Rotation paths and how fast each direction turns (degrees per step)
Each turn is a multiple of 5 degrees from 10 to 175, or 0.
Each row of a path follows its step; steps can be skipped.
Path 1:
step 0: [-27.1  16.2 -18.3  14.8  -5.2  -2.5  11.1 -33.4  27.0  21.8 -29.3   6.9
   7.0  22.1  16.3 -17.2  16.7 -28.8 -17.0 -30.0  -0.1  -3.5 -25.9  -8.2
 -21.1  19.6 -24.9  -9.4 -21.3 -18.8 -23.9  10.4  -8.2  -8.8  -8.4  22.7
 -14.9   2.9 -41.2   5.3  23.1   2.3  -6.2  -0.8  -0.4 -20.5   0.2 -11.2
 -14.7  24.8  14.0   7.9   9.8  -8.7  20.2]
step 5: [ -3.3  -7.5 -19.4  -2.3 -17.3 -19.0   5.1 -11.3  25.2  -0.9   2.0  34.4
   7.6  21.3  20.5 -12.9 -22.5 -17.6 -24.4  -6.4  -7.8  -3.7  11.2  -2.6
  15.7   1.6  -6.5  -1.1  -5.1  12.1  -3.4  -6.7 -10.8  25.2  41.6  33.8
 -16.4  13.1 -21.3 -17.1  29.5 -27.0 -25.7  -9.4   0.2   9.2  17.5 -25.6
 -13.7  25.9   7.8 -14.6  33.3 -16.5 -18.0]
step 6: [  0.2   3.5 -25.9   4.8 -15.8   2.5   5.8 -23.0  -6.2  -2.5 -24.0  15.0
  18.9  28.7   6.5 -44.0  38.9 -22.6 -32.6  -1.5   1.0 -10.8 -17.3 -16.5
 -22.3   3.9   1.1  18.7  -9.0 -10.8  -4.0   3.0   2.2 -17.3 -13.1   9.1
 -39.2  -7.9 -27.4 -10.6  10.4 -11.6 -29.6   0.7  -3.6 -18.3   2.2   8.7
 -23.7  10.0   7.4  13.4 -10.5 -10.6  35.3]
step 11: [ -3.1 -10.0 -25.4  19.2   7.3 -16.5   5.0 -33.1  27.5   3.2 -18.5  27.3
  14.2  31.7   2.8 -18.7 -18.8 -33.4 -38.4 -19.9  -9.6  -9.5 -21.5  19.9
  20.0  12.0   1.1   6.8 -28.3   0.1  -5.6  14.6 -23.8  24.5  24.6  18.4
  -4.7  20.3   7.0  -9.7  21.7 -18.2 -14.1  -3.9  -7.1 -16.0 -12.1  -1.2
 -12.6  18.5  13.0 -24.0   4.7   3.4   2.5]
step 13: [ 15.6  -7.7  10.8   8.9  12.8 -38.8  -4.8 -32.7  17.4  -4.9  -7.8  35.6
  15.5  25.7 -21.0  20.7   5.4 -17.0 -26.1  13.4 -16.3   5.6 -15.3  -5.4
   7.9  15.1  15.7  -7.6 -20.3   8.1 -31.7   6.5 -14.6  17.3   2.7  13.9
   9.4  33.2  -6.9  -2.4  12.8   3.9 -18.4  -8.3  21.9 -25.1  17.4  -9.2
  10.1  -7.1  14.6 -22.4 -27.6  25.4  24.6]
step 17: [ 17.1 -30.8 -18.2   7.4  -6.0 -12.0  19.5 -17.6   2.6   7.0  -5.3   8.0
  32.9  24.1  10.5  -7.9  11.2 -30.8 -37.3  10.6  -6.4 -20.9 -15.8  -1.1
   1.3  20.3   7.6  -0.7 -28.7   1.3 -25.8  20.4 -28.8   7.3  27.9  -7.4
  -6.6  12.8 -20.4  -2.6  30.7   2.7 -24.8  -8.0 -12.7 -26.8  -6.2   0.6
   3.8  -7.6  29.2 -14.8  -9.9   3.4  34.6]
step 19: [  8.1  15.2  20.4  14.3 -15.2 -25.8  21.0  -4.2   7.7  -4.6 -19.1  19.4
  -4.4   5.1  19.2  22.9  30.7 -11.0 -18.5  11.2 -16.6   0.8   0.4 -11.0
   5.1  19.2  -2.0 -12.5 -32.5   4.9 -43.6  12.8 -23.7   7.5   4.7  12.4
  -1.1  20.2 -45.8  -1.5  22.8  12.6 -19.7   5.7  23.3 -19.6  31.8 -22.7
  12.0  -8.6   8.1 -12.3  -0.9  -1.5  20.6]
step 20: [ 20.1  -8.7  21.0   6.9 -11.2 -11.3  -6.0 -22.8  24.8  17.2 -11.0   3.2
  15.4  10.3   1.2  -8.8  -8.5 -15.6 -16.3 -17.5 -13.0  39.4 -19.3  -4.8
 -19.9   7.0   3.2   3.9 -11.9 -10.2   4.4 -12.6  13.8  10.7  -2.6  26.4
 -24.8   3.0 -38.5   5.5   2.2 -22.4 -36.8 -11.5  25.7  24.1   6.3 -29.1
 -35.3   9.8   2.9  -6.4  14.3 -29.9 -25.4]
step 22: [ 22.2   0.3 -17.0  26.8  -1.9 -12.9  -1.1 -40.3  -3.5  15.2   4.6  26.5
  17.2  12.2  -6.2 -50.8   2.6  -9.7 -24.5  -7.8   6.9  19.9 -22.3 -20.5
  -7.9   9.0   4.4   3.6  -2.4   0.7  -1.2  14.4  10.9  -1.7   9.4  36.6
 -31.1  31.7 -11.1 -26.7  -8.9 -15.0 -24.4 -31.3  -8.2   4.7 -13.6  -8.3
 -16.0  23.2   0.8  -7.6   2.2 -16.0  11.4]
step 31: [  1.3  10.4   6.3   1.7   8.0  -3.1  -3.3 -33.7  15.8 -27.1 -38.2  19.1
  14.3  13.2   9.2  -6.9  23.9 -42.1 -25.3 -17.9   7.8   9.4 -32.6  -3.0
  -9.0  21.6 -14.5  29.3  -4.8  -7.0 -13.0   1.8  -2.2  10.3   1.3   5.7
 -24.9 -16.5 -27.1  18.3  14.6   5.2 -19.9   5.6  25.5 -19.2  12.2   0.5
 -35.3  -2.6  -9.7   4.0 -12.2 -26.2 -14.9]
Directions:
[  4.2  -8.1   0.7  -1.9   0.1   2.5  -1.9   8.0   0.9  10.7   1.5  -9.5
   1.9   4.8   1.7  -4.0  -6.0  -3.7  -5.7   1.4  -9.4  -1.2   1.9   1.7
   4.0  -5.2   4.4   1.1  -9.1  -4.5   9.6  -2.4 -10.9   7.3   7.6  -6.3
   2.8  -4.7  -1.6   2.3   5.7  -4.8   1.2   2.8  -0.8   9.8  -3.6  -0.9
  -3.8  -3.5   6.0  -2.4  -5.4   3.4  -9.9] -> 115
[ 2.4 -3.2 -0.5 -1.0  8.7  5.4  0.7 10.0  1.5 -0.9  1.1  5.0 -0.6  0.6
 -6.6 -1.3 -0.9  1.4 -3.7 13.6  2.0 -0.6 -2.6  2.5 -0.4  9.2 -1.9  0.2
  7.6  2.6 -2.4 -6.2 10.3 -2.0 -2.9  5.6  4.3 -5.0 -8.6  0.6  9.4 -9.0
 -3.3 -3.5  0.1  4.6 -1.9 13.1 -1.2  0.2 11.6 -1.7  0.8  5.8  3.0] -> 95
[ 11.8  -2.8 -10.2  -4.6  -6.3  -4.6  -1.6  -4.7   4.9  -0.7  -5.6  -5.0
  -3.1 -11.3  -7.2  -5.8  -4.4   5.6  -2.8   2.0  -1.1   4.7   2.1   0.6
   3.0   4.5   1.3   2.5   0.0  -5.9   8.0   0.6   4.9   9.5  -2.8  -3.3
   9.0   6.5  -1.3  -0.2  -1.7  -7.9   1.9  -0.8  -5.4  -5.8  12.4  -0.6
   7.1   1.7   1.4   1.3   5.3  -5.7   1.5] -> 175
[ -9.5  -5.8  -7.0  10.7   5.6   3.2   3.7  -1.9  11.2  -0.6   2.3  -2.6
  -1.4  -6.4   1.4   5.6  -3.1   6.0  -4.0  -3.9  -1.1  -1.4  10.6 -10.6
  -2.4  -3.1 -12.5   3.3   5.5   1.0  10.9  -1.3  -1.0  -5.4  -0.4  -0.7
   1.4   1.9  -1.8   1.5   8.7   0.9   1.6  -1.7   7.1   0.4   0.8  -7.5
   0.6  -1.1  -0.5  -6.1   6.2   6.3   0.2] -> 160
[ -0.5  -9.3  -0.9  -2.9   0.7  10.2   2.7  -5.9  -1.7  -0.2   0.9   3.3
   5.2   5.6   5.6  -9.4  -2.8  -2.2 -11.1   0.4   0.8   3.7   0.0  -5.7
  -5.2   2.1   2.7   9.8  12.3   2.0  -0.5  15.7  -8.0  -2.1  -2.9   1.7
   3.6   3.2   4.5   0.8  -5.0  -1.4   1.2   4.7  -8.2  -1.7  -5.7   7.8
   6.0  -3.0  -2.8  -0.4   1.8   1.3  -1.0] -> 70
[ -4.8  -1.0   0.1   1.7   2.2   4.9  -5.2   3.0  -0.3   8.4   0.7  -0.4
 -10.7  -3.1 -10.7  -6.5  -7.2   0.3   4.0  -4.7   8.3   8.9   2.4  -7.5
   0.7   3.0   5.2   0.1   3.4   0.4  -4.1  -0.5  -3.4  -1.7  -7.4  -7.9
  -7.7   0.6  -2.3  -6.7   0.0  -6.8 -10.4   4.2  -0.7   0.2  -5.3  -9.6
  -5.7  -4.6   2.0  11.3  -2.6  -2.4   2.8] -> 175
[  6.4   0.6  -4.7   7.9  -2.9   3.1   3.4  -3.4   1.0  -6.4   3.4   1.3
   1.0  -4.0  -1.8  -7.9  13.0   1.1  -2.0   3.4   5.2  -4.4   5.5   2.9
   1.3  -1.9  10.1   5.9  -5.0   5.9  -5.7   0.0   2.7  -8.1   7.1 -16.0
   2.2   3.4  -5.8   6.0   0.6  -4.6  -3.8  -2.0   6.7   7.1  -2.4  -0.7
   3.9  -6.1  -7.1  -3.4  -4.0  -0.3   1.2] -> 160
[  9.3  -6.6  -3.2   4.6  -7.5   4.8   3.8   3.0  -4.0  -5.0 -11.2  -1.3
  -0.3   3.0  -4.9   6.8   2.4   0.3   4.9   6.9   0.2   3.0   4.7  10.8
 -13.7  -8.2  -8.1  -4.8   1.4   0.1  -0.6   3.0  -8.2  -2.8   2.6   2.4
   0.2   1.1   2.1  -6.1   6.0  -1.9  -1.4   5.9   3.2  -0.2  -5.8  -1.5
  -1.5  -4.9   3.4   3.7   5.9 -10.5   2.9] -> 35
Path 2:
step 1: [ 35.5  -5.6  13.5  -3.7  -8.6  24.0   5.1  -7.7   9.7 -10.0 -30.9 -19.4
  -6.6  -3.6   5.7  10.9   1.0 -19.3  -6.2  14.0  20.0 -40.9   4.6   0.6
 -11.7 -21.4  31.5  -6.1  44.0   2.9   3.2  37.9  -9.0  -8.6 -33.0   3.3
  11.6  -1.8  25.2  25.2 -26.3   1.8  13.1 -11.3 -33.7  -0.1  26.0  12.8
  15.0   1.8   0.6 -13.5   0.6 -36.2 -18.1]
step 2: [ -9.4  30.9 -15.6 -18.5 -35.3  26.0  14.9  14.5  -0.8   3.9 -10.0 -21.0
 -19.5  -5.9   9.0  42.6   6.2 -13.6   6.9 -22.4  15.0  -4.3  -9.6  -9.7
   8.9  -0.1  15.9  17.6  21.6 -25.2  15.3   0.6 -43.7 -29.7  17.8  15.6
  17.0  -8.1 -15.3 -19.8  10.6  -6.5  -6.2  -1.8 -36.7  25.4   2.4   4.5
   5.7  -0.8  24.0   6.7  38.7 -22.7   5.3]
step 3: [ 20.8  -7.8 -23.0 -22.5   5.8   8.1   5.1  37.1 -21.3   0.8  17.2 -24.7
 -16.2 -10.3  -7.1   6.3  16.1  -2.9 -22.2  -2.6 -12.3   1.1 -13.7 -11.7
  13.7 -27.4  18.6  -2.5  28.5 -20.8  15.0  -4.8  -4.4 -26.3  -2.4   4.0
   1.0  16.6  34.5 -14.3 -25.9 -16.3  -6.1 -29.2 -18.9  36.8   5.6  37.9
 -19.1   2.9 -13.4  -8.7 -44.1 -21.2  -7.6]
step 8: [ -3.3  15.9 -29.2 -19.6   5.0  37.2   4.3  10.3  -2.2  21.5  -2.2 -59.2
  -0.3  10.2  25.4  14.2  15.2   8.4  -7.7  11.9 -10.9 -10.6  24.2 -26.1
 -37.0   6.1  20.7 -15.3 -12.9   4.8  -0.5  -0.6  -1.1  -4.5  10.9   7.9
  29.3 -20.5 -12.0  13.0 -19.5   8.9 -14.2 -11.7 -40.5  11.6 -15.0  30.8
  21.3  19.4  -7.8 -14.8  -6.8  11.2 -11.4]
step 9: [ -7.1   5.9 -14.7 -15.5  19.1 -21.4  -9.5   9.3  -6.5  11.4 -13.5 -35.9
 -11.4  -6.3  10.8  28.8  20.3 -20.3 -41.9  -4.2 -30.6 -18.4   1.8 -18.8
  23.4  -8.5 -31.1 -12.4   4.3  16.1  -7.9 -24.6 -19.6 -38.5 -31.0  15.1
  27.8 -29.9  -0.2  -0.9  29.6   1.2  20.9 -26.9  -5.6   2.6  10.9   8.6
  -6.2  16.7  -5.2   5.5   0.4 -26.2   9.6]
step 13: [ -4.0  46.6 -29.8 -14.2  -9.2  11.8 -12.7  -0.6  -0.2  33.6  -5.1 -20.4
   4.9   2.3 -14.0  32.4  -0.1  -6.6 -15.3  -4.9  -4.6  26.9   4.6  20.8
  -8.5   0.0  11.1 -13.6  10.1   6.1 -16.9  -1.6 -27.8 -12.1 -23.6 -26.5
  29.8 -14.8  22.1  -0.8  18.6 -16.1  18.1   6.4 -20.6  19.1  -4.5  -2.6
  -4.7  -4.6  58.1 -19.6  18.4  10.8 -25.3]
step 18: [ 39.5  26.1   1.4  17.1  -5.1  -9.9  10.3 -23.1   0.4   9.6   4.1  -7.0
  20.9  -0.6 -12.2 -13.8   3.3 -10.9 -33.1 -43.3   8.6  13.9   3.0   2.1
   9.7 -23.2   9.2 -11.5  13.1  -0.3  -0.2 -33.2 -28.1   3.9 -17.1  33.9
  37.8  -3.2  10.0   4.8  -1.5 -15.6  -4.3   2.9   8.8  16.2 -18.8  -1.4
  56.1  22.7  10.6 -10.4  -6.5 -22.5 -21.1]
step 19: [  0.2  -5.7 -12.0   6.3  -3.7  28.4 -12.1 -24.7   3.3 -13.5   1.4 -33.9
  -9.9  -7.7 -11.4  10.1  15.1   6.6 -10.1  -1.3   3.9  12.3  38.6 -21.6
 -25.7 -10.2  -4.5 -13.9  13.6 -33.8  12.8  -7.7  -7.5   3.7  -8.6   3.2
  32.3   6.3  17.7   9.0 -41.0  27.8  37.4  -9.3 -16.7 -10.9 -43.3  13.5
   1.2   7.3  29.2 -31.6  21.8 -16.0 -12.1]
step 24: [-21.6  21.7 -10.3 -43.3 -15.9   2.0  -4.6 -13.9   6.6  41.7  14.8  -6.8
  30.8  -5.6 -24.8 -16.3 -14.6  -1.2 -28.2  -3.7   6.5   3.0  17.6  -4.8
   3.7  -7.4 -19.6  -0.9  10.5   4.0   6.5   2.0 -16.6  11.7 -40.1 -15.6
  25.3  18.7  14.9  -6.2 -45.7 -33.9  32.3 -18.4 -23.0  24.0  -5.8  -5.4
   8.1  -7.6   2.5 -10.7 -21.7  -1.2  -7.6]
step 29: [ 10.2  30.5  24.4  14.1 -19.1  20.5 -19.9   5.9  -2.4  26.5 -10.9 -11.7
   2.3  -3.9  -3.3 -22.4 -17.5  20.9  10.6  -6.9  14.6  -4.1  17.9   0.9
 -11.7  10.5   8.6  47.6   7.6   3.9   6.5 -20.0 -25.9  -6.3 -20.1  31.6
  43.4 -13.8 -14.4  -4.0   6.8 -19.9   5.9  -8.8 -20.7  32.6   7.0  15.2
  37.6  24.1  -1.4 -17.0  -7.7 -11.1  35.4]
Directions:
[  0.8  -0.3   4.7  -0.7  -7.7  10.7  -3.3  -1.5  -1.4   0.9   1.7   3.3
  10.4  -7.1  -1.2   7.2   2.6  -1.8   2.8   3.8  -5.7 -11.3  -9.8   0.3
   2.2  -0.7   3.6  11.7   1.8  -7.4   4.2   5.6  -3.7   4.2  -4.1   2.4
   4.9  -0.3  -1.0  -9.5  -3.8   7.4  -1.9   4.6   3.0  -4.3   8.3   4.1
  -1.8  -1.1  -2.6   5.2  -9.3   4.2   6.5] -> 10
[-1.8  3.7 -0.4 -2.4 -1.1 -5.0 -2.5  8.9  1.8 -3.8  9.2  2.0 -6.9  2.6
  8.3 -5.1  2.4 -2.2  7.8 -3.2  3.9  3.2  2.5  7.6  2.4  4.4  1.1  7.2
 -5.6  2.0  1.1 -3.1  0.0  9.8 -2.8  6.3  5.6 -6.7 -2.0  5.6 -7.5 11.2
 -8.3  6.3 -7.8 -2.8  1.6  9.3  5.3 -7.6 -2.5 -4.9  0.0 -5.9 -2.8] -> 170
[ -7.3  -9.3  -9.6   5.6  -8.2  -0.7  -6.1   0.1   0.4   4.9  -4.9  -5.0
  -5.0   3.9  -2.1  -4.9   3.2   6.0  12.0  -2.2   2.2  -9.2   1.8   3.4
  -8.2   0.9   3.1   4.2  -1.4  -3.5   7.3   6.9  -5.0  -5.3   4.7   0.6
  -1.5  -0.1  -1.6   0.8   8.6  -0.9  -2.0   1.6  -2.4  -6.0   5.3  -4.7
   4.9   3.2   3.5 -12.6   1.7   7.2  -4.3] -> 120
[  5.9  -5.2   3.3  -8.6   3.4  -5.2   2.5   0.8  -4.8  -3.0  -6.1   3.1
  -3.3 -12.6  -3.9   0.2  -2.4   8.5  -1.6   2.3   9.3  -9.5   7.0  -1.6
  -3.7  -0.5 -11.3  -1.7  -6.2  -5.5   2.5  -4.5   2.1  -4.6 -11.8   0.1
   1.9  -2.9   3.2   1.8  -3.9   2.8   5.4   2.3  -6.6  -1.3   5.4  -2.0
  -3.1  -3.6  -4.2  -6.6   5.3   3.2   9.4] -> 140
[ 10.0  -7.7   2.2  -1.2  -6.3  -4.8  -1.2   6.7  -7.9  -2.0  -6.8  -4.7
  -3.3  -5.3   1.5   5.7   0.9 -11.1   9.9   3.3   4.5   1.2  -5.1  -8.2
  -1.3   2.8   2.2   4.3  -2.1   6.9  -5.3  -4.3  -5.2  -1.7   2.4  -2.5
  -6.0   2.2  -9.1   2.4  -0.9  -7.5   7.4  -0.8  -8.7   0.9   1.9   8.6
  -1.1  -1.3  -1.4   6.7  -3.7   4.0  -8.5] -> 10
[ -7.9  -2.4   2.1  -1.2   3.0   7.2 -10.6   6.0   2.1  -4.7  -4.6   2.9
   1.7   0.4  -6.1  -5.3  -2.1  -5.1   3.8  -4.5   4.3  -4.1   0.8  -6.2
   5.0  14.5  -3.8  -1.5  12.9  -4.5   2.7   1.9   4.5   3.5  -0.1   1.5
   4.2   5.3  -3.6   0.4  -6.3 -14.9  -2.5   0.2  -2.0  -5.6  -1.8   1.3
   0.1  -1.1   0.2   1.7   8.2  -7.6   4.7] -> 80
